Each row has a name. Each question is about the rows just above it.

[ 98  95  89 132  62 178 170 115 156] : <148>
[111 129 114 139 135 144 151 120 151] : <175>
[ 95 164 216  97 129 101 110 111 144] : <37>
[172  98  79 121  99 200 122 144  93] : <95>
[172  98  79 121 143 147 143 121 149] : <161>
[124 122 113 136 140 123 157  91 168] : <93>
[124 122 113 136 140 146 139 132 136] : <78>
[ 98  95  89 132  62 178 170 115 137] : <71>
Print row <148>.	[ 98  95  89 132  62 178 170 115 156]

[119 119  41 128  84] -> <61>
[ 84 116 228 120 159] -> <154>
[112 107  86 126  94] -> <110>
[110 146 234 135 154] -> <114>
[186 122 173 147 173] -> <63>
[161 171 124 132 183] -> <132>
[117 158 137 138 110] -> <150>
Print row <61>.	[119 119  41 128  84]
Print row <63>.	[186 122 173 147 173]
Print row <132>.	[161 171 124 132 183]
Print row <150>.	[117 158 137 138 110]
Print row <154>.	[ 84 116 228 120 159]

[150 122 159 123  94 148  89 132 142  89 117  96 138 149 102  92  99  94
  91  99 132 101 113  98 145 112  95 120 165 137 112  96 144  94 160  96
  98 153  91 134  96 162  92  98 103 147  90 150 109 137] : <126>
[146 122 156 120  96 144  91 130 140  92 116  98 134 145 100  96 101  98
  94 101 130 104 111 100 142 110  98 117 159 134 112  98 140  96 155  99
  99 149  94 131  97 157  94 100 105 142  93 147 109 133] : <46>
[131 129 135 121 125 130 126 126 132 127 126 124 125 130 114 130 130 130
 128 131 128 132 118 130 132 118 129 116 131 126 126 128 125 122 131 130
 125 131 128 126 123 133 124 129 131 123 126 129 124 122] : <70>
[114 117 126 107 124  94 119 166 122 121 127 102 110  93 150 132 139 130
 130 134 106 136 176 135 122 174 134 167 122 109 129 136 111 126 119 137
 154  95 131 113 122 118 129 115 145 122 124 113 101 116] : <163>
[128 128 126 129 128 127 128 128 127 128 129 129 129 127 131 128 127 127
 128 127 127 126 130 127 127 130 128 130 127 127 128 127 128 128 126 127
 128 127 128 129 128 127 128 127 127 128 129 127 129 128] : <144>
[133 125 126 119 111 116 119 127 128 117 136 116 129 117 129 124 117 115
 126 116 110 116 124 114 127 128 120 122 123 109 111 114 129 113 109 117
 122 115 127 133 115 128 112 124 118 118 125 108 113 115] : <138>
[ 96 183 140 131 157 161 124 119 160 136 139 171  93 153  79 115 110 126
 103 114 204 112  88 124 163  82 102  98 101 195 196 121 128 143 177 116
  81 164 107  86 130 102 142 159 102 126 102 187 195 176] : <176>
[146 122 156 120  96 144  91 130 140  92 116  97 133 145 100  96 101  97
  94 101 130 104 111 100 142 110  98 117 159 134 112  98 140  95 155  99
  99 148  94 131  97 157  94 100 105 142  92 146 109 132] : <117>
Print row <144>.	[128 128 126 129 128 127 128 128 127 128 129 129 129 127 131 128 127 127
 128 127 127 126 130 127 127 130 128 130 127 127 128 127 128 128 126 127
 128 127 128 129 128 127 128 127 127 128 129 127 129 128]
Print row <117>.	[146 122 156 120  96 144  91 130 140  92 116  97 133 145 100  96 101  97
  94 101 130 104 111 100 142 110  98 117 159 134 112  98 140  95 155  99
  99 148  94 131  97 157  94 100 105 142  92 146 109 132]
Print row <126>.	[150 122 159 123  94 148  89 132 142  89 117  96 138 149 102  92  99  94
  91  99 132 101 113  98 145 112  95 120 165 137 112  96 144  94 160  96
  98 153  91 134  96 162  92  98 103 147  90 150 109 137]
Print row <163>.	[114 117 126 107 124  94 119 166 122 121 127 102 110  93 150 132 139 130
 130 134 106 136 176 135 122 174 134 167 122 109 129 136 111 126 119 137
 154  95 131 113 122 118 129 115 145 122 124 113 101 116]

[100 118  50 135  93 191 199 138 109 122 128 186  91 170 128 159 141 145
  94 125  83 187  94] -> <159>
[135 134 119  76 136 102 142 202 181 155  87  94 165 182 118  92 147 178
  74  80 108 182 159] -> <8>
[157 171 171  52 120 117 120 149  66  82 132 169 111 149 113 171 213  98
 154 125 106 154 127] -> <141>
[ 74 115  66 177 138 150 158  59 114 159 155 103 117 168 159 184 130 138
 121 217 145 152 169] -> <134>
[ 93  74 156  53 142 146  80 117 121 131 133  96 185  63  97 132 101 156
 166  60 170 113  90] -> <96>
[156  27 157 140 125 166 118 153 203 119 165 156 179 170 124 101 124 122
  97  93 119 100  72] -> <165>
[ 77 210 163  83 141 141 131 169 109 123 100 176 167 105 141 172 127 180
 180  66 165  98 143] -> <6>
[205 126  51 182 158 115 120 124 179  82 113 154 163 132 114  66 117  75
 111 126 139 100  79] -> <79>
[157 171 171  52 120 117 120 149  66  82 132 169 111 149 113 171 213  98
 154 125  88 111  91] -> <34>
Print row <96>.	[ 93  74 156  53 142 146  80 117 121 131 133  96 185  63  97 132 101 156
 166  60 170 113  90]
Print row <34>.	[157 171 171  52 120 117 120 149  66  82 132 169 111 149 113 171 213  98
 154 125  88 111  91]
Print row <6>.	[ 77 210 163  83 141 141 131 169 109 123 100 176 167 105 141 172 127 180
 180  66 165  98 143]
Print row <141>.	[157 171 171  52 120 117 120 149  66  82 132 169 111 149 113 171 213  98
 154 125 106 154 127]

[132 192 191 135 130 127] -> <129>
[128 128 183 165 138 127] -> <107>
[155 128 128 127 155 230] -> <121>
[152 229 157 130 128 127] -> <69>
[162 131 127 129 149 229] -> <53>
[165 229 143 129 128 129] -> <77>
Print row <77>.	[165 229 143 129 128 129]
Print row <121>.	[155 128 128 127 155 230]
Print row <107>.	[128 128 183 165 138 127]

[ 62 124 116 128 121 121] : <23>
[186 120  22 125 115 118] : <44>
[102 138 118 125 121 117] : <81>
Print row <23>.	[ 62 124 116 128 121 121]

[202 138 127 208] -> <75>
[ 99 136 128 100] -> <4>
[178 106 128 172] -> <137>
[174 124 130 179] -> <120>
Print row <4>.	[ 99 136 128 100]
Print row <75>.	[202 138 127 208]
Print row <120>.	[174 124 130 179]

[139 154 212 161  96 159 194  91 125 126 183 161 124 115 124 112  99  94
  83 127 146 101 130 134 119 190 141 151  87 125] : <49>
[100 100 128 126 174 152  97 191 123 153 113 150 130 170 123 168 121 109
 164 101 110 151 196 127 133  75 139  98 110 162] : <65>
[136 134 126 149 183 138 114 110 124 173 150  98 114  79 116 174 152 125
 118  67 105 111 122 116 114 122 139 102 156 134] : <72>
Print row <49>.	[139 154 212 161  96 159 194  91 125 126 183 161 124 115 124 112  99  94
  83 127 146 101 130 134 119 190 141 151  87 125]
Print row <65>.	[100 100 128 126 174 152  97 191 123 153 113 150 130 170 123 168 121 109
 164 101 110 151 196 127 133  75 139  98 110 162]
Print row <72>.	[136 134 126 149 183 138 114 110 124 173 150  98 114  79 116 174 152 125
 118  67 105 111 122 116 114 122 139 102 156 134]

[123 224 105 122 135 119 138 161 100 125 137 128  73 149  90 129  94] : <42>
[198 189 152 210 208 147 144 158 145 108 124 110  85 220 103 121  85] : <98>
[ 42 135 171 115 133 130 133 179 124 123 126 124  91 220 205 127 122] : <66>
[214 150 138 115 117 143 127 122 169 126 132 135 185  95 162 129 168] : <27>
Print row <27>.	[214 150 138 115 117 143 127 122 169 126 132 135 185  95 162 129 168]
Print row <98>.	[198 189 152 210 208 147 144 158 145 108 124 110  85 220 103 121  85]
Print row <42>.	[123 224 105 122 135 119 138 161 100 125 137 128  73 149  90 129  94]

[ 55  89 136 184] = <15>
[ 56 184 133 189] = <179>
[ 83  70 161 170] = <24>
[151 121  31  44] = <58>
[155  47 100  71] = <136>
[174 163  92 168] = <5>
[ 92  75  95 195] = <54>
[ 65 172 157  86] = <125>
Print row <15>.	[ 55  89 136 184]
Print row <24>.	[ 83  70 161 170]
Print row <136>.	[155  47 100  71]

[179 169 175 102]  <131>
[160 207 148  73]  <118>
[185  89 201  95]  <115>
[ 88 110 104 202]  <133>
[121  56 145 162]  <60>
[115 131  60  70]  <13>
[171 141 149 113]  <94>
[128 159 158 147]  <30>
Print row <118>.	[160 207 148  73]
Print row <94>.	[171 141 149 113]
Print row <115>.	[185  89 201  95]
Print row <30>.	[128 159 158 147]
Print row <133>.	[ 88 110 104 202]

[115 128 129 142 119 115 125 133  62 137 134 119 112 145 159 127 114  55
  88 174 130 123 135 132 106 131 116 131 135 203 176 140 121 126 130 130
 102 128 139 132 122 129 131 112 122 131 130 129 125 111 112 171  99 135
 121 137 132 123 134 161 122 127] -> <142>
[125 115 129 106 137 136 131 124 119 127 124 132 144 173 120 128 128 150
 170 110 126 118 120 129 128 124 127 126 128 116 131 126 127 133 130 125
 126 123 126 127 128 137 122 118 121 126 116 127 129 124 121 110 140 177
 122  69 130 117 116 103 129 143] -> <32>
[139 163 127 140 124 131 128 119 165 125 132 121 166 109 108 124 127 108
 135 121 130 114 130 123 129 129 130 128 128 154 139 119 127 125 127 126
 124 121 140 124 129 123 126 138 126 131 125 133 131 128 131 155 157 157
 138 126 121 136 152 127 125 131] -> <169>
[143 136 127 145 132 112 130 132 141 128 123 135 133 134 121 125 122 147
 126 123 132 120 127 127 131 122 128 130 131 121 113 126 130 124 137 129
 128 123 129 125 129 132 130 136 127 121 133 128 129 163 129 127 113 131
 144 130 141 123 165 121 127 125] -> <173>
[124 129 127 133 127 132 127 127 128 128 129 125 123 117 127 128 129 124
 110 124 129 137 127 127 128 129 127 126 129 128 124 128 127 127 134 128
 129 129 129 127 128 130 130 127 127 128 129 128 128 128 127 128 127 124
 127 147 130 132 121 117 127 130] -> <178>
[131 137 128 134 127 124 128 128 132 127 128 128 112 136 141 129 129 116
 125 135 127 129 125 127 131 128 128 128 128 124 122 128 132 127 129 128
 124 130 130 127 128 131 127 127 128 128 130 128 128 126 129 122 130 127
 126 129 129 127 106 106 128 129] -> <108>
[143 136 127 145 132 112 130 132 141 128 123 135 133 134 121 125 122 147
 126 123 132 120 127 127 131 122 128 130 131 121 113 126 130 124 137 129
 128 123 129 125 129 132 130 131 124 128 124 128 127 119 126 118 121 140
 120 100 127 140 150 113 126 122] -> <140>
[125 135 132 101 127 128 130 123 121 130 130 131 123 128 130 128 128 142
 133 127 123 117 120 129 131 127 129 131 131 132 128 131 131 134 132 131
 128 128 123 127 129 134 125 145 124 123 122 126 130 114 128 130 128 152
 121  92 129 127 126 122 130 132] -> <18>
Print row <32>.	[125 115 129 106 137 136 131 124 119 127 124 132 144 173 120 128 128 150
 170 110 126 118 120 129 128 124 127 126 128 116 131 126 127 133 130 125
 126 123 126 127 128 137 122 118 121 126 116 127 129 124 121 110 140 177
 122  69 130 117 116 103 129 143]
Print row <140>.	[143 136 127 145 132 112 130 132 141 128 123 135 133 134 121 125 122 147
 126 123 132 120 127 127 131 122 128 130 131 121 113 126 130 124 137 129
 128 123 129 125 129 132 130 131 124 128 124 128 127 119 126 118 121 140
 120 100 127 140 150 113 126 122]

[161  53 145 141] = <9>
[ 60 125 111 140] = <112>
[122 118 101 159] = <26>
[144 118 101 159] = <16>
[ 60 125  96 140] = <51>
[144 118 114 159] = <87>
Print row <112>.	[ 60 125 111 140]
Print row <9>.	[161  53 145 141]
Print row <16>.	[144 118 101 159]
Print row <87>.	[144 118 114 159]

[ 65 139 137 116  59] -> <41>
[ 49 139 137 111 158] -> <83>
[ 81 129 115 149  92] -> <109>
[ 49 139 137 116  59] -> <59>
Print row <41>.	[ 65 139 137 116  59]
Print row <83>.	[ 49 139 137 111 158]
Print row <59>.	[ 49 139 137 116  59]

[ 91 106 113 165 158] = <92>
[ 81 122  98 169 149] = <45>
[119 123 155 156 159] = <25>
[ 72  86 122 204 189] = <40>
Print row <92>.	[ 91 106 113 165 158]
Print row <40>.	[ 72  86 122 204 189]

